Each path is a new rotation, seen through one point. The rows after it are directions, each followed by how far the rotation turns it, in degrees each step (0 if it stays put).
Each turn is a multiple of 5 degrees from 10 to 175, or 0.
Each row of a path follows its step; steps can be skipped.
Rotation 1:
step 0: [  4   5  12  -2   4 -32 -25  -7   1  15 -31 -25   0   8  -4  -5   5  13
   9   1  29   7 -29  -8  21   9  15   6]
step 1: [-14  -1 -17   1   6  13 -18  -1 -19 -12 -12  21  19  -7  22   2   0 -10
   7  20 -20  19  12  -6  17 -27 -33   7]
step 2: [-14 -12  -4  -8 -18 -23  15  11   4   2  -4 -36 -33 -12 -15   3 -17  -7
 -17  -9 -27   9  -1 -13  -6 -11  17   9]
step 3: [  1   9  27  18  12  17  -6  20  -5 -30  20  23   0  17  -9   6   9  -8
 -19 -14  -5 -12 -19   1  -2  11 -24  16]
step 4: [  0 -13 -13 -27 -14 -10  10  10  10  13   2 -12   5   0  -3  16  12  51
   1  14   9 -25  -4 -12 -12   7  -9 -17]
step 5: [ 13  16  -8  -9   3   1  -7  -1   4 -17   4  12  31   8 -11  29 -32 -31
   9  11   7  10  11  32  -7   6   7  -5]
step 6: [ -5   2  10   6 -13 -12 -10   1   7  23  -9 -23   0 -31   8 -15   4   3
 -10  -9  42  14  22 -18   0  16  -4  21]
step 7: [-17  -1  -6   4  12  33  -2   0 -17 -43  -4   6   8 -11  14  -8   1 -10
   7  -1  -6 -23  14  -8  25 -18  20 -11]
step 8: [ 22  -4  -2 -11   1   8  16  -7  -5  10  21  -7 -34 -17   3  -5 -13  29
 -14 -17 -20  32   0  -7 -16  10  11  -9]
step 9: [ 22  -4  21   0  10   8  24  -6 -16  14   8  17  15  16  -8  16  28 -29
  -6 -16   6 -27 -16  13  11  -4   6   9]
step 10: [ -9 -10 -27  19 -17  19  16  -3  21  27  -1  -1  -7  12   7 -16   1  26
  10  30  20  -1   1  14 -15   6 -14  -4]
[10 -1 13  2  2 -7 -3  8 -4  0 -4  7 -5 -1  1 -3  6 -3 -8  4  7  4  2  1
  2  2 -1 -3] -> 125
[  0  -5 -12   1  -8   1  -1  10  -8  -1  -3   2  -1   4   6  -3   1  -2
  -2   6  -2  -4   4   1  -7  -3   6  -9] -> 125
[  1  -6  -1   9   4  -1   5   0  -6  -9  -4  -5  -3  -8   0   4   9   0
   4  -2 -11   4   3  -2   0   8   1   3] -> 65
[-9 -5  7 -7  1  1 11  1  1 -2 -8  4 -1 -2 -3 -5 -6  5  2  6 -4  0  6 10
  3  0 -1 -3] -> 125
